128 stands for zero in the data rows.
Here are some points:
[130 140 130 132 129 116 128 130 100 118 129 138 121 118 133 101 114 122
 122 127 111 150 137]
[123 139 116 143 128 111 137 128 125 137 128 137  99 131 111 134 125 110
 121 123 117 153 153]
[136 118 127 134 150 139 114 133 114 127 143 120 118 151 117 109 120 130
 114 139 141 147 134]
[111 168 122 114  96  90 112 132 100 124 117 169  88  81  95  64 165 113
 152 167  78 186 180]
[156  87 132 124 154 132 129 129 131 151 142 129  87 168 112 138  82 116
 100 124 136 105  97]
[181  44 187 100 176 211 135 140 173 147 136  69 127 191 129 172  61  94
  82  72 216  18  49]
[132 137 124 127 151 113 113 137 110 132 127 118 120 120  92 116 115 120
 120 121 128 157 136]
[136 135 135 114 120 126 130 137 135 123 135 124 124 103 137 128 140 146
 135 121 120 122 149]
[ 96 148 109 113 107  94 131 127 129 132 118 138 144  77 118 117 184 138
 157 163  94 157 152]
[115 130 115 137 119 137 115 134 114 132 124 155 114 137 132 100 135 112
 134 142 114 168 130]
[ 92 161 113 120 103 104 113 138 111 105 124 147 131  86 111  89 159 131
 161 171  95 180 167]
[144 106 123 138 153 135 119 126 121 143 126 126 127 160 152 132  95 134
 121 126 127 129 107]
[106 145 125 135 126 130 124 122 115 126 133 147 135 100 111 100 144 113
 143 137 131 163 154]
[104 162 126 100  75  89 126 127 132 118 134 167 123  70 115 115 182 156
 165 173  80 168 178]
[102 161 104 132 102 112 125 128 143 106 137 162 134  82 120 106 196 131
 159 148 127 157 170]
[160  83 141 121 137 137 157 120 153 152 125  70 146 159 160 167 100 123
  99  80 159  50  80]
[152 104 126 141 178 150 127 137 134 138 128 106 113 159 128 132  96 117
 106  92 148 120 107]
[110 136 136 123 134 116 137 115 115 116 149 118 143 109 116 128 134 143
 127 150 108 140 156]
[150  76 152 115 167 177 121 123 149 142 131 103 139 169 143 154  78 109
  98 109 180  94  76]
[125 126 137 136 136 136 135 125 123 119 139 129 129 129 137 117 102 144
 119 131 114 138 152]
[133 139 121 104  91 108 136 124 129 107 123 116  90 114 106 127 144 122
 139 125  99 121 147]
[150  84 138 126 163 175 114 140 141 138 121 127 130 167 136 117  97 103
 101 108 189 104  70]
[ 72 220 106 108  48  41 116 130 106  88 124 186 116  24  96  74 219 157
 184 189  43 198 221]
[114 139 130 132 126 132 124 129 114 123 136 148 129 126 130 102 123 131
 131 152 112 150 129]
[117 159 120 127 121  97 118 128 109 105 115 146 121 108 116  80 132 138
 137 141  85 190 160]
[116 142 126 124 113 128 121 114 116 129 121 118 135 141 144 142 132 132
 130 127 118 117 120]
[142 105 132 131 135 156 138 131 149 131 122  92 120 169 160 158  93 105
 112  67 184  64  84]
[148 111 140 144 174 145 131 119 123 160 136 106 125 179 136 159  90 138
  98 115 146 125 108]
[ 95 144 126 136 117 100 145 115 109 112 126 136 125 104  98 108 128 121
 140 151 103 151 185]
Then 12 other points, each followed by its number:
[150  72 142 138 177 200 113 135 126 147 136 107 151 171 152 137  66  91
  94 107 215  91  71] 0
[152 108 142 111 133 145 136 130 131 118 122 102 110 140 116 142  93 114
 117 120 124 109 113] 1
[126 124 120 130 131 123 132 114 132 124 120 128 134 139 130 149 137 130
 139 123 132 119 130] 2
[145 116 118 121 137 149 134 131 137 129 112 111 122 148 150 144 106 117
 122  95 133 107  94] 3
[129 132 127 141 126 109 134 124 136 134 119 107 127 142 147 159 130 127
 121 116 137  91 123] 4
[135 133 130 137 124 130 122 130 115 128 131 136 119 130 118 109 116 121
 111 126 128 148 131] 5
[134  99 137 113 129 132 152 126 158 125 129  92 155 117 142 160 116 124
 130 112 146  87 107] 6
[149  97 144 124 133 150 126 127 126 149 134  97 129 161 136 158  98 115
 101 113 165  69  83] 7
[139 119 137 108 123 131 130 133 145 122 128 116 142 120 130 146 119 141
 136 121 136 108 119] 8
[107 161 117 127  76  74 115 134 107 126 127 179 129  79  95 103 161 138
 155 174  73 181 163] 9
[117 131 126 138 150 130 117 120 110 142 134 134 120 143 115 131 117 118
 121 133 130 153 145] 10
[151 110 121 124 132 143 113 138 138 139 112 111 161 143 158 142  98 123
 126 100 140  91  82] 11
Which of these numbered points is nearest to each point below, ignoring the direction in which the first points spread most? Its number follows each.
[147 108 132 137 150 162 112 132 118 132 129 119 111 182 125 117  90 121
  96 115 161 114  86] > 5
[131 119 136  94 126 145 119 134 154 121 129 117 134 119 127 138 140 136
 138 134 147 115 120] > 8
[132 110 144 133 139 160 133 124 127 111 130 126 122 142 122 113 102 115
 124 107 146 132 134] > 5
[ 86 175  99 153 114  93 114 130 113 116 119 171 166  74 126  89 160 137
 163 165 101 204 167] > 0
[112 154 119 134 107  96 136 126 134 124 123 130 126 112 143 144 149 141
 146 129 101 123 152] > 4
[113 137 110 116  92 115 144 123 154  90  95 116 150  92 141 139 163 126
 167 110 118 112 142] > 6
[109 148 129 130 108  97 124 131 113 132 131 170 131  91 113 106 157 148
 150 161  84 165 152] > 9
[184  41 146 109 166 178 138 123 184 168 131  53 148 185 152 208  81 100
  91  75 211  25  29] > 6
[136 118 126 116 102 115 157 124 158 120 129 106 124 127 151 158 145 131
 133  97 113  82 118] > 6
[115 133 118 144 120 102 120 123 118 150 127 150 131 118 123 126 136 130
 132 151 114 156 133] > 9
[149  84 120 113 143 150 105 135 133 167 112 128 126 160 123 157 105 110
 119 124 173  95  67] > 9
[138 124  99 118 115 147 125 142 138 128 117 115 118 149 135 133 111 116
 133 105 135 120 106] > 3
[155  88 141 148 199 172 118 123 142 173 139 104 139 210 153 175  69 125
  78  96 178  84  74] > 10
[169  66 169 138 191 184 127 127 141 162 137  65 136 194 156 181  47  98
  69  79 220  31  55] > 7
[147  98 148 143 173 164 144 130 130 123 141 105 129 160 144 128  76 140
  97 109 158  99 102] > 5
[ 98 187  93 137 133  65 117 125 110 126 128 160 115  81  88 102 177 149
 158 157  70 216 189] > 10
[128 123 114 141 122 134 135 128 134 118 118 106 133 138 166 141 124 137
 135  86 131 110 114] > 3
[127 118 126 121 134 143 125 129 125 120 130 129 132 130 116 118 127 119
 119 130 138 130 117] > 5
[153  93 133 126 130 139 139 122 164 156 121  81 148 149 142 178 126 118
 108 104 167  72  85] > 6
[162 106 147 134 170 155 122 128 117 141 145 100 118 168 140 129  82 123
  99 116 149 114  79] > 5
[133 139 130 109 124 109 131 130 129 129 129 133 109  99 105 111 131 132
 130 133  91 152 146] > 1
[154 108 123 131 140 171 128 134 159 129 124  84 126 173 160 165 111 111
 108  69 168  99  87] > 3
[122 116 129 137 153 160 125 134 125 133 123 143 148 136 136 109 110 113
 122 128 151 144 115] > 0
[117 125 136 114 115 123 125 133 117 135 139 149 130 106 107 107 122 139
 125 166 105 152 127] > 9
[ 93 145 141 118 129 115 108 128 112  88 130 171 116 102 118  94 156 125
 155 188 121 166 150] > 0
[142  93 147 126 144 164 130 133 129 132 148 131 127 148 117 123  87 108
  98 128 155 108  98] > 5
[103 155  99 136  98  91 118 129 126 127 106 148 160 100 142 106 162 137
 152 127 113 150 145] > 11
[139 102 158 134 145 163 123 114 120 124 129 115 127 157 123 135  78 125
 107 112 165 100 101] > 5
[ 81 183 115 122  98  58 113 124  97 109 128 172 123  58  82  90 185 139
 162 192  67 209 200] > 10
[125 139 110 152 104 112 131 136 144 131 110 119 129 122 159 133 125 124
 132  86 145  96 130] > 4
[140 101 120 137 140 145 128 128 134 138 118 115 152 145 159 148 110 113
 127 103 170  91  79] > 11
[116 122 152 124 146 135 148 114 124  96 141 108 108 113 117 116 105 133
 124 117 128 122 164] > 1
[ 90 175  99 124  80 104 109 133 107 107 119 170 127  91 120  77 188 150
 178 158  73 192 162] > 3
[139 105 148 107 144 172 131 131 154 120 125 102 154 135 146 127 108 133
 122 104 157  94  88] > 8
[162  92 149 129 127 153 153 120 159 139 128  77 123 162 163 173 107 123
 100  78 166  60  96] > 4
[121 144 135 121 122 134 125 131 150 112 139 134 140 113 141 118 129 136
 143 133 119 135 139] > 8
[153  89 124 124 165 168 106 140 140 179 121 120 129 186 135 160 104  98
 104 112 179  91  57] > 9
[112 151 132 145 123 100 128 121 113 110 147 155 119 113 116 112 129 142
 143 162  86 159 181] > 10
[ 97 154 104 155 102  97 126 129 109 132 110 143 133 128 143 131 166 148
 143 128 108 126 127] > 4
[134 109 139 154 151 146 134 114 118 122 142 129 122 162 128 134  93 137
 112 127 133 120 133] > 10
[121 146 127 126 104  89 131 129 114 128 115 132 114 110 132 140 152 129
 132 134 102 103 134] > 4
[ 90 165 114 121 122  87 129 122 119 128 130 154 134  90 109 142 195 145
 152 176  93 157 159] > 2
[117 137 147 127 110  99 134 133 110 127 130 160 122  93 126  99 138 139
 131 164  84 156 151] > 9
[132 129 120 120 141 128 120 130 128 161 151 131 111 137 122 151 147 115
 111 141 137 114 127] > 7
